In the rows, zero is written as 128.
One turn or mirror swaps these rows in pairs. Which row does each one swap with?
The rows were stretched afterwards, more along some directions than others.
fulit: [129 142 144  98 134 153 152 100 117 130 105 135 131 117  95 161 121  97
 106 161 110 174 141 122 114 127 126  95 133 148]
ligi: [144 149 158 117 106 126 132 136 133 113 122 128 134 119 131 133 125 144
 127 149 127 129 132 134 110 137 128 114 129 133]
Lek: [113 139 130  79 147 129 147 107 133 138 113  95 157 125 112 125 127 110
 114 144  96 164 133 124 136 142 117  97 159 143]
vuzal: [154 135 120  89 114 139 143 125 120 148 127 143 158 112 111 136 122  95
  79 142 111 190 146  84 114 127 111  87 101 161]
Vanum: [172 136 163 122 115 133 146 126 157 129 132 120 140 103 145 135 122 121
  93 160 120 143 141 105 123 141 105 118 106 143]
sezim: [139 132 155 117 132 134 138 115 153 127 127 133 153 126 122 132 131 101
  58 155 115 165 131 104 132 117 113  75 115 160]
gera: [171 139 170 131 133 142 136 110 143 116 132 119 143 132 141 135 140 112
  87 149 128 147 130 114 135 135 116 114 105 136]
gibo: [120 153 151  98  95 144 159 110 130 134  84 106 126 105  99 142 111  97
 122 127 120 161 158  99 113 138 115  96 132 124]
mafo: [133 135 123  98 115 123 132 112 141 140 117 100 168 114 132 136 143 114
  88 154 100 135 150 135 147 132  99 117 146 150]
zerag: [146 128 172 105 147 141 147 103 135 138  93 114 149 148 115 115 134 104
  92 169 120 158 141 119 130 143 115  81 123 149]
nemer: [138 146 155 100 140 142 156 107 134 129 128 152 157 115 130 127 127 115
 121 152 113 168 141 124 119 138 125  88 133 124]
vita: [121 130 143 104 125 107 126 113 143 113 140 101 161  93 136 159 156 128
  68 157 104 119 138 141 149 121  95 120 151 150]
Lazep: [142 123 152 113 109 152 146 122 133 129 118 135 133 103 121 130 102  99
  93 157 114 142 138  95 131 116 112  91 116 166]
zet: [135 153 156 114 115 141 159 115 142 138 116 142 149 111 132 122 117 120
 110 146 114 146 145  90 112 146 125  72 117 131]
fenug: [114 140 151  91 105 113 125 119 156 127  92  85 146 110 107 125 126 116
  95 131 107 120 145 132 136 135 124 111 128 117]
tekab: [129 133 130  78 132 121 145 122 121 140 112 103 143 135 130 120 150 125
 112 139 109 134 147 128 127 132 137 120 123  95]
Zin: [102 155 150 112 147 128 155  99 135 142  92 116 160 107 115 132 103 123
 108 145 104 168 139 127 108 139 106  58 108 171]
ditu: [ 81 155 136  80 131 124 138  80 116 153  77 117 163 106  90 167 120  86
 103 153 116 174 144 107 100 145 107  79 127 135]
Nit: [ 99 134 143 109 149 125 139 100 115 143  96 153 173 120 106 149 119  94
 115 156 113 154 142  96 112 129  88  63 162 137]
Vima: [128 164 162 112 122 135 170  91 132 145  84  79 156 116 102 117 133 124
 121 155  92 141 145 134 127 148  88  76 133 146]
suf: [130 140 177 111 152 133 142  96 146 125 111 115 143 131 135 121 154 119
  86 184 103 116 146 145 128 129 132 122 120 122]
suvo: [137 136 131 119  99 136 159 106 143 133 104 127 159 102 122 154 124 105
  75 167 135 128 150 124 109 125  88  97 121 153]
dogev: [126 128 131  87 111 132 129 131 122 119 111 139 161  86 125 157 103 111
  95 146 113 142 160 119 104 125  97 106 180 121]
Sibel: [116 151 148 108 100 129 149 139 159 127  93 107 159 106 123 122 121 117
  98 158 115 122 141 124 127 107 115 116 120 139]
baro: [159 133 168 104 140 126 131 119 160 133 122 131 136  85 136 135 133 121
  77 162  95 144 158 131 116 128 121 109 129 153]
fil: [130 147 159 130  99 147 159 112 139 119 104 148 141  89 116 145  85 138
 134 141 128 136 147 130 101 126  90  59 134 137]
nevo: [103 148 164  78 135 146 142  81 131 143  89 137 153 112 108 143 127  89
  95 167 114 160 163 104  93 128 121  74 120 111]
dovo: [ 99 132 142  81 122 152 155 100 138 145 103 136 164  83 111 141 117  89
  98 152 104 170 163  98 104 118  98  83 113 134]
ruz: [120 158 128 106 121 141 148 101 164 132  98 121 151 104 125 141  85 137
 122 160 128 113 135 144 110 123 118 105 145 144]
zofu: [133 114 135  78 130 136 132 142 135 115 130 118 170 131 138 127 159 108
  87 160 112 130 135 136 134 108 140 144 147 103]
mimu: [116 152 135  68 128 125 131 124 121 140  95  96 165 132 120 124 124  99
  90 156  96 156 144 106 126 129 120 129 145 114]
tivu: [146 158 158  96 115 142 159  97 130 132 104  94 132 146 119 115 114 122
 148 143 131 135 127 132 135 140 134 102 113 112]
patu: [120 146 141 102 159 124 160  91 125 130 100  99 162 122 109 146 142 105
  91 172 100 133 136 136 138 131 101 107 129 126]
Luk: [153 136 133 105 104 149 140 118 115 120 127 117 136 136 125 146 104 110
  93 163 145 134 130 104 126 111  97  93 144 147]
fak: [140 124 155  93 124 164 144 129 127 131  97 140 147 126 129 124  83 110
 118 152 121 165 144 107 100 117 119  79 121 135]
fet: [135 129 127  81 122 152 154 109 158 113 143 119 178 114 160 109 143 125
  83 145 113 121 143 146 131 116 141 128 114 109]
kud: [142 136 134 106 136 148 157 118 124 143 101 116 161 144 115 116 126  94
 101 150  97 155 144 112 147 122 143 112 155 140]
Bap: [151 144 128  84 129 133 160 103 119 146 115 120 174 149 146 142 137 111
  83 177 123 169 128 111 109 128 107 104 126 134]
pugo: [125 128 127  91 113 128 159 116 133 126 135 148 160  67 145 162 117 138
 114 143 122 125 158 121  99 135  93  89 141 113]
fut: [136 132 164  73 110 138 151 105 135 120 118 112 155  92 105 146 128 110
  87 124 120 164 136 119 121 152 132  82 117 126]
Pupen: [111 142 120  93 128 130 159 109 124 136 135 132 165 102 111 116 137 129
 117 141 101 122 151 117 141 112 114 101 133 138]
rito: [123 132 141  94 122 141 162 101 140 137  94 113 167 109 127 132 122 118
 111 169 120 101 142 131 127 112 109  94 138 151]
nipi: [114 144 152 104 104 156 133 120 122 141 117 141 181 137 114 122 135 108
 110 122 115 166 138 106 115 120 111  65 121 137]
zapel: [124 146 133 101 114 125 166 110 150 125 112 120 164  90 126 141 122 142
 126 170 113  94 144 130 114 132 101 118 147 119]
mub: [137 148 138 121 102 148 172 110 127 132  92 146 163 116 118 134 130 106
  72 186 127 145 147 111 106 103 101  66 112 165]
nalod: [125 128 151 101 151 107 114 115 149 130 126 122 155 101 112 156 126  98
  68 169 107 173 118 122 127 133 111 126 137 151]
gasas: [112 142 139 105 158 115 144  93 136 125 113 119 178 115 127 138 131 138
 111 154 114 154 123 138 117 136  83  78 141 164]
gugu: [143 133 156  99 107 160 142 105 140 133 127 122 134  70 122 145 104  99
 100 121 105 138 159 119 128 123 114 100 128 129]
pusu: [122 137 118 119 133 123 147 114 120 117 114 104 167 138 126 149 121 117
  99 156 122 131 122 135 144 119  93 115 138 139]
nogi: [126 142 147 104 121 125 134 106 112 145 115 107 152 136 120 131 135 106
  97 140 109 170 142 113 132 149  96 105  95 138]
pasu: [160 156 168  97 128 142 169  92 158 141 117 109 155 103 142 146 126 131
  87 151 104 139 141 121 115 132 121  90  98 137]
Fifu: [116 140 151 102  94 130 132 132 110 126  98 108 164 126  92  98 146  96
  94 136 108 146 146 111 129 131 116  96 125 124]
Bedit: [106 140 127  97 113 122 162 107 128 127 108 119 137  95 120 137  95 129
 131 133 121 117 149 122 121 129 109  92 111 130]
kuza: [126 149 161 133 127 153 163  92 162 124 109 142 139  83 113 128 100 129
 116 153 114 118 152 135 105 127 113  79 113 140]
muga: [116 142 150 120 105 118 149 115 117 122  83 140 150 119 103 144 127  95
  96 169 141 133 134  97 125 118  99  85 151 140]
Zilu: [122 137 137  93 124 150 143 111 107 139 106 132 151 157  97 114 118 102
 122 167 125 138 128 113 127 106 115  77 162 138]
pilik: [132 158 173  90 147 130 151  94 148 136 108 101 151 103 122 130 102 134
 111 140  97 155 140 123 112 145 116  57 103 146]
nuva: [127 135 142  99 137 149 143 114 119 135 112 107 150 124 131 126 140  84
  92 169  96 122 156 121 159 114 105 120 144 133]
sizir: [142 151 139 114  86 135 163 120 126 135 126 105 132  95 107 123 154 114
 105 131 113 128 166 110 146 132 123 125 118 120]
puv: [133 123 144 115 150 136 139 116 112 124  99 128 141 159 134 147 108 113
 127 178 135 121 127 120 123 124 111  97 157 130]
kogod: [136 155 152 100  96 117 158 121 111 134  99 128 134  72  99 153  96 114
 116 134 106 157 161 100 112 151  88  90 134 132]
Gelu: [140 123 138 117 146 113 128 121 126 116 110 103 153 134 113 160 126 109
  82 166 120 136 117 149 136 135 107 117 147 163]
Lam: [116 132 150  76 122 126 121 125 110 128 137 131 169  87 108 151 151 107
  99 153 110 165 142 101 116 145  84  91 144 114]
dumu: [117 135 135 104 151 126 132 102 107 124 109 121 155 152 106 155 124 112
 119 182 123 143 115 135 138 126  93  90 165 137]
dit: [141 130 153 121 119 150 141 102 149 129  90 123 147 136 138 155  98 102
  79 167 125 136 139 115 123  99 114  98 140 166]
Fek: [146 148 158  78 109 140 156 100 136 127 102  83 148 130 125 134 135  93
  66 170 114 131 130 116 140 118 135 109 116 135]
surun: [130 124 118  87 138 104 146 118 144 120 123 128 148  94 129 141  91 139
 105 149 117 135 119 139 131 128 125 102 144 163]
Bator: [119 150 165 125 115 139 165  94 111 137  81 136 153 112  95 130 106  88
 105 142 110 152 156  84 122 128 107  86 130 132]
nidet: [115 136 131 139 111 142 136 114 145 119 123 158 159  98 122 147 111 124
 113 149 131 126 146 126 109 115  92  96 145 138]
nak: [151 123 155 133 157 130 158 120 125 112 120 143 143 129 129 149 130 121
  96 182 121 138 129 127 118 114 104 116 140 140]
vif: [103 134 168  99 152 123 122 119 127 129 101 105 157 103  94 141 123 102
 120 144  89 163 133 115 132 140  99  88 142 147]
sipul: [153 129 157 131 100 155 136 118 123 112 121 120 138 143 119 144 129  93
  74 140 133 158 126 119 143 105 124  94 122 161]
Bil: [103 145 140  97 120 141 158  80 128 112  91 134 156 111 116 161  94 104
 103 153 139 161 126 115 100 130 114  87 120 147]
Nada: [139 134 143 103 143 102 119 112 122 122 107 109 144 105  99 157 121 124
  93 165 105 150 117 146 126 145 115 103 142 162]
zozos: [136 115 161 110 157 117 145 101 119 117 118 142 147  82 122 177 125  94
  69 172 111 159 138 121 126 138 101 109 133 161]
Mizu: [138 155 159 104  94 151 138 123 145 131 137 138 142  90 121 122 114 120
  90 130 121 162 148  92 101 120 116  88 113 133]
donu: [116 115 136  80 126 117 128 138 111 135 111 119 169  89 113 141 161  97
  85 149  86 142 156 114 138 120  93 117 157 125]
tigab: [124 150 153 123 141 120 150 100 125 110 112 112 152 113 117 158 127 107
  68 167 125 152 122 136 129 133  97 110 137 138]

mafo swaps with sipul
Pupen swaps with Bator
surun swaps with muga
Bap swaps with ligi
zofu swaps with Vanum
tigab swaps with ruz
kuza swaps with patu
dumu swaps with fil
dogev swaps with Luk
pusu swaps with nidet
suf swaps with pasu
pugo swaps with puv

